In the data rows, the value 128 means zero.
Here is a table of points, one per row:
[ 81  76 142 128 140 138 146 142 113 134 116  86 124 120 122 138  81  96
 181  78 137 171 108 121]
[ 87 125 136 179 116  86 141 148 137 107 119 145  96 162 154 168 178 161
 122 128 114 121 102 152]
[139 103 150 104 133 126 113 110 192 139 125  89 157 143 116 136 170 101
 131 108  77 128 101  91]
[119  56 137 116 151 152  91  83  82 131 122 112 114 116  85 128  82  98
 152  75  99 158 128 142]
[126 123 141 130 133 153 102  73 128 113 124 134 134 115 123 114 127 119
 128 110 112 155 166 103]
[129  70 172 126 109 149 106 102 147 163 160 136 155 136  91 146 111  54
 141  89  77 133 101 110]
[141 174 102  63 125 105 111 141 136 132  80 129 121 133 107 109 180 148
 131 160 126 107 141 118]
[127 218 121 125 116 109 141 188 163 113  89 167 101  98 115  99 180 176
 131 190 150 101 128 139]
[ 83  72 110 177 104  99 130  99 129 139 133 118 156 160 152 167 147 141
 151 103  96 121 125 119]
[155 149 109 135 162 155 135 161 133 126 117 148 136 136 154 139  76 154
 121 140 197  89 115 147]
[101 116  97 119 140  96 157 155  96 112 124 108 109 110 135 132 111 101
 138  97 167 145 127 155]
[ 94 167 103 128 111 120 132 159 159 143 123 152 123 115 115 111 201 136
  83 161 129 146 111 163]
[ 86  83 137 124 144 133 141 149 121 139 113  92 124 134 136 159  88  96
 179  78 151 187 104 128]
[153 121 190 116 128 150 123  74 111 127 172 114 143 137 113 124  93 111
 110 124  90 123 171 106]
[105 182 113 179 126 106 148 162 139 125 117 165  95 128 113 134 175 156
 112 160 161 111 139 165]
[119  75 115  99 152 137 115 116  80 105 136 116  93 121 129 118  90 127
 131  96 117 160 144 155]
[133 143 107 126 133 126 160 173 124 124  90 146 138 142 146 130 106 123
 127 118 175  95  97 155]
[151 139  94  76 119  99  92 122 128 137 121 137 132 127 119 102 143 169
 153 176 109 115 139 124]
[142 134 159 112 142 132 157 115 123 146 149 126 152 154  98  80 133  68
  95 113 131 114 170  95]
[136 202 119 164 138  92 151 170 148 118  85 146  83 118 119 117 173 187
 107 164 165  82 141 156]
[145  88 160 102 133 118 116 112 195 151 130 107 148 130 119 132 161 105
 123 100  82 130 108  86]
[113  83 144 129 109 141 165  89 105 125 172 107 182 153 132 172 116 124
 151 108  97 140 105  72]
[113 140 115 124 181 142 146 148 115 127 116 115 130 113 171 137  67 128
 126 128 203 147 107 141]
[145 141 158 138 133 157 109  62 113 136 149 147 137  96 100 111 104 121
 119 131  98 135 137  99]
[120  58 167 127 130 132 121  64 143 150 182 116 147 182 129 161 141  61
 123  62  98 125 118 100]
[167 170 113 127  88 152 103 158 123 144 136 164 116 106 102 112 118 156
 107 205 130 126 145 112]
[123 130 124 127 132 143 162 188 116 127 104 112 104 131 153 162  72 143
 130 142 181 104  79 159]
[114 134 100 121 129 103 150 163  98 105 108  90 114 110 135 139 108 112
 149  99 184 151 117 131]
[132 184 106 148 132  68 150 165 159 105  91 135 114 123 140 145 188 184
 120 146 134  74 123 143]
[124 147 119 118 177 149 150 136 116 115 127 133 128 118 172 135  88 126
 142 134 179 145  97 134]
[118  70 172 125 131 129 126  81 161 135 182 109 146 156 119 151 163  46
 128  69 101 132 142 103]
[128  59 178 124 123 133 123  54 141 130 177 115 149 183 119 158 143  58
 127  58 104 122 132  90]
[140 109 134 100 119 140 116 124 172 160 173 111 126 147 117 112 130 139
  99 153 102 144 112 120]
[161 107  93  92 153 114  91  91 141 120 134 120 162 139 137 114 147 138
 119 136  63 139  95 134]
[119  93 107 122 145 162  99  80  64  97  86 132 121 131 138 127 114  67
 144  41 104 165 171 160]
[153 131 125 124 123 174  89  82  80 120 128 128 140  85 144 116 104 133
 156 152 129 157 164  77]
[131 203 111 165 129  85 156 178 160 129  97 160 109 131 119 123 173 173
 113 166 161  81 121 138]
[130 209 120 137 118  99 143 191 166 134  88 153 107 117 116  97 167 172
 113 191 154 100 127 147]
[159 141 122 134 130 177 100  93  93 122 134 118 144  89 134 114  94 141
 132 141 132 154 164  70]
[102  82  77 119 148 123 110 121  91 102 103 131 109 139 138 137 131  84
 141  81 119 188 153 156]
[164 142 131 130 130 164 111  92  77 135 116 120 152  94 147 132 104 131
 148 150 127 154 167  87]
[122  84 121 113 138 146  99  89  90 109 127 136 111 128 108 117 108 113
 121  96 102 160 139 169]
[126 215 122 177 129  94 143 169 148 111 101 147  98 123 114 112 172 171
 116 161 155  63 130 147]
[102  83 145 162 123 104 132  93  93 118 156 132 149 166 147 177 130 132
 154  89 107 134 131 102]
[159 152  90 129 136 114 172 190 126 113  98  86 123 126 136 119 121 167
 133 143 161 116  99 122]
[168 145 125 125 132 164  95  91  87 129 125 119 143  87 149 124  90 146
 148 136 126 172 160  79]
[122 216 112 123 109 106 139 179 147 129  95 149 103 123 121 102 178 172
 124 174 142 101 144 151]
[ 75 106 133 142 130 128 157 175 102 105 129  93 115 119 154 139 114 120
 159 113 142 168 122 149]
[127 134 124 111 138 146 168 186 111 128 105 112 114 141 144 156  85 160
 144 133 185  97  93 176]
[ 84  91 127 120 118 111 166 176 121 110 123  93 112 117 160 149 102 123
 162 102 152 188 125 148]
[121  73 167 120 138 147 118  82 160 150 179 109 134 162 102 142 140  53
 130  72 114 124 132 109]
[131 110 151 128 126 141  99 120 179 142 162 121 146 155 127 106 119 101
  99 130 120 123 134 129]
[164 144 115 113 149 156  74  83  52 111 128 124 161 117 148 105  82 131
 152 135 113 178 195  80]
[140 123 127 115 145 128 174 178 106 124 102 122 109 124 146 148  85 136
 138 132 181  95  96 167]
[131  62 179 133 114 129 114  64 130 128 183 116 131 173 135 165 136  45
 122  74  98 108 130 114]
[138 104 149  93 149 106 137  92 137 145 144 115 161 138 117  91 129  78
 121 101 104  98 161  87]
[165 162 114 130 102 153  96 114 114 139 131 133 134  91 124 109 105 180
 117 192 120 115 146 104]
[ 87  69 115 165  99 101 135 110 132 137 129 131 151 148 155 171 159 136
 135  90  93 118 120 128]
[ 95 152 118 152  88  86 142 158 120 126 114 142 104 129 144 167 172 177
 126 164 125 104 114 146]
[133 160 127 171 128 122 118 144 140 127 128 176 111 130 125 111 122 166
 139 148 129 114 136 154]
[143 112 143 111 123 132 115 115 161 149 171 117 137 137 135 110 142 144
 101 170  95 135 132 137]
[128 111 132 115 103 151 105 120 140 138 138 145 135 105 112 141 139  84
 113 113 101 132  93 137]
[135 126 118 129 121 154 116 110 165 146 134 138 131  93 115 101 132 143
  97 156 101 144 104 137]
[127 124 132 122 144 132 168 178 123 126 113 104 105 133 140 143  81 154
 127 140 179  96  89 178]
[129 155 116 171 104 110 124 149 160 121 125 166 122 145 126 105 114 185
 135 171 120 116 116 150]
[ 94 167 138 147 101  82 142 147 138 120 130 140  96 130 146 153 177 183
 129 156 151 113 108 140]
[103 195 122 142 108 106 157 179 160 140 117 164 103 115 104 119 196 168
  91 169 141 118 138 149]
[134 175 113 160 115 112 108 140 142 133 118 167 125 132 120 106 119 176
 142 156 122 106 118 158]
[153 124 114 128 144 134 159 164 126 124 112 143 126 126 138 140 100 124
 118 120 171 103 106 155]
[120 160 108 167 122 114 116 137 150 119 114 155 118 135 126 106 137 175
 137 161 132  97 135 160]
[139 121 134 122 122 132 144 130 167 145 122 129 156 144 114  85 149  74
  83 114 130 105 170 110]
[129 124  99 106 156 119 172 161 108 100 116 118 122 129 159 139  90 104
 137 114 173 154  92 155]
[170 155 127 134  98 134 112 144 123 151 146 160 111 101 117 110 113 156
 117 197 135 119 141 107]
[109  73 142 137  98 119 164  95 100 131 160  99 166 157 145 172 112 130
 149 103 113 148 103  92]
[123 217 113 132 105  89 140 191 154 129  99 154 102 118 112  94 171 182
 132 186 150 110 127 145]
[136 126 127 124 122 148  99 113 157 149 134 135 147  93 115  94 128 137
 105 169  98 142 107 117]
[144  84 141 106 145 139  82  86  85  98 119 139 127 132 113 134 105  93
 144  62  95 157 155 155]
[157 109 169  92 117 144 116  78 109 106 169 104 161 132 118 128 111 130
 134 101  67 132 137 108]
[112  76 181 119 137 139 115  83 169 139 182 105 144 157 108 146 158  50
 130  76  99 132 144 121]
[124 155 104 100 114 143 132 163 171 149 127 138 105  83  97 118 180 124
  67 180 120 152 116 117]
[153 142 126 121 134 167  89  85  81 122 122 119 150  79 152 113  99 150
 148 133 128 161 159  79]
[127 129 162 113 134 127 132 123 143 143 162 105 143 151  99  91 126  73
  95 113 126  97 167  91]
[141 126  67 142 154 143 106 122  76 124  90 134 114 127 135 122 114 115
 117 115 152 108 118 160]
Along one direction, these points spread out more than along any other. How many in every 100 of the points above lie lower along it than each point below? Answers are rounded to whole numbers. More than half of the points above lie lower than the first one.
[126 123 141 130 133 153 102  73 128 113 124 134 134 115 123 114 127 119
 128 110 112 155 166 103] 70
[155 149 109 135 162 155 135 161 133 126 117 148 136 136 154 139  76 154
 121 140 197  89 115 147] 27
[ 95 152 118 152  88  86 142 158 120 126 114 142 104 129 144 167 172 177
 126 164 125 104 114 146] 13
[135 126 118 129 121 154 116 110 165 146 134 138 131  93 115 101 132 143
  97 156 101 144 104 137] 45
[ 86  83 137 124 144 133 141 149 121 139 113  92 124 134 136 159  88  96
 179  78 151 187 104 128] 76
[159 152  90 129 136 114 172 190 126 113  98  86 123 126 136 119 121 167
 133 143 161 116  99 122] 17
[128  59 178 124 123 133 123  54 141 130 177 115 149 183 119 158 143  58
 127  58 104 122 132  90] 99
[159 141 122 134 130 177 100  93  93 122 134 118 144  89 134 114  94 141
 132 141 132 154 164  70] 55
[102  82  77 119 148 123 110 121  91 102 103 131 109 139 138 137 131  84
 141  81 119 188 153 156] 72
[153 142 126 121 134 167  89  85  81 122 122 119 150  79 152 113  99 150
 148 133 128 161 159  79] 58
[153 124 114 128 144 134 159 164 126 124 112 143 126 126 138 140 100 124
 118 120 171 103 106 155] 37
[133 143 107 126 133 126 160 173 124 124  90 146 138 142 146 130 106 123
 127 118 175  95  97 155] 31
[164 144 115 113 149 156  74  83  52 111 128 124 161 117 148 105  82 131
 152 135 113 178 195  80] 73
[102  83 145 162 123 104 132  93  93 118 156 132 149 166 147 177 130 132
 154  89 107 134 131 102] 82
[103 195 122 142 108 106 157 179 160 140 117 164 103 115 104 119 196 168
  91 169 141 118 138 149] 8
[129  70 172 126 109 149 106 102 147 163 160 136 155 136  91 146 111  54
 141  89  77 133 101 110] 92
[ 87  69 115 165  99 101 135 110 132 137 129 131 151 148 155 171 159 136
 135  90  93 118 120 128] 64
[153 131 125 124 123 174  89  82  80 120 128 128 140  85 144 116 104 133
 156 152 129 157 164  77] 61
[138 104 149  93 149 106 137  92 137 145 144 115 161 138 117  91 129  78
 121 101 104  98 161  87] 81
[130 209 120 137 118  99 143 191 166 134  88 153 107 117 116  97 167 172
 113 191 154 100 127 147] 2
[ 84  91 127 120 118 111 166 176 121 110 123  93 112 117 160 149 102 123
 162 102 152 188 125 148] 51
[139 103 150 104 133 126 113 110 192 139 125  89 157 143 116 136 170 101
 131 108  77 128 101  91] 75
[ 87 125 136 179 116  86 141 148 137 107 119 145  96 162 154 168 178 161
 122 128 114 121 102 152] 34
[124 155 104 100 114 143 132 163 171 149 127 138 105  83  97 118 180 124
  67 180 120 152 116 117] 24
[145 141 158 138 133 157 109  62 113 136 149 147 137  96 100 111 104 121
 119 131  98 135 137  99] 69
[101 116  97 119 140  96 157 155  96 112 124 108 109 110 135 132 111 101
 138  97 167 145 127 155] 47
[127 129 162 113 134 127 132 123 143 143 162 105 143 151  99  91 126  73
  95 113 126  97 167  91] 67
[113 140 115 124 181 142 146 148 115 127 116 115 130 113 171 137  67 128
 126 128 203 147 107 141] 39
[133 160 127 171 128 122 118 144 140 127 128 176 111 130 125 111 122 166
 139 148 129 114 136 154] 23
[127 124 132 122 144 132 168 178 123 126 113 104 105 133 140 143  81 154
 127 140 179  96  89 178] 29
[131  62 179 133 114 129 114  64 130 128 183 116 131 173 135 165 136  45
 122  74  98 108 130 114] 96
[123 217 113 132 105  89 140 191 154 129  99 154 102 118 112  94 171 182
 132 186 150 110 127 145] 1
[119  56 137 116 151 152  91  83  82 131 122 112 114 116  85 128  82  98
 152  75  99 158 128 142] 90
[127 218 121 125 116 109 141 188 163 113  89 167 101  98 115  99 180 176
 131 190 150 101 128 139] 0
[151 139  94  76 119  99  92 122 128 137 121 137 132 127 119 102 143 169
 153 176 109 115 139 124] 36
[139 121 134 122 122 132 144 130 167 145 122 129 156 144 114  85 149  74
  83 114 130 105 170 110] 53
[142 134 159 112 142 132 157 115 123 146 149 126 152 154  98  80 133  68
  95 113 131 114 170  95] 65
[122 216 112 123 109 106 139 179 147 129  95 149 103 123 121 102 178 172
 124 174 142 101 144 151] 7
[128 111 132 115 103 151 105 120 140 138 138 145 135 105 112 141 139  84
 113 113 101 132  93 137] 63
[124 147 119 118 177 149 150 136 116 115 127 133 128 118 172 135  88 126
 142 134 179 145  97 134] 40
[123 130 124 127 132 143 162 188 116 127 104 112 104 131 153 162  72 143
 130 142 181 104  79 159] 30
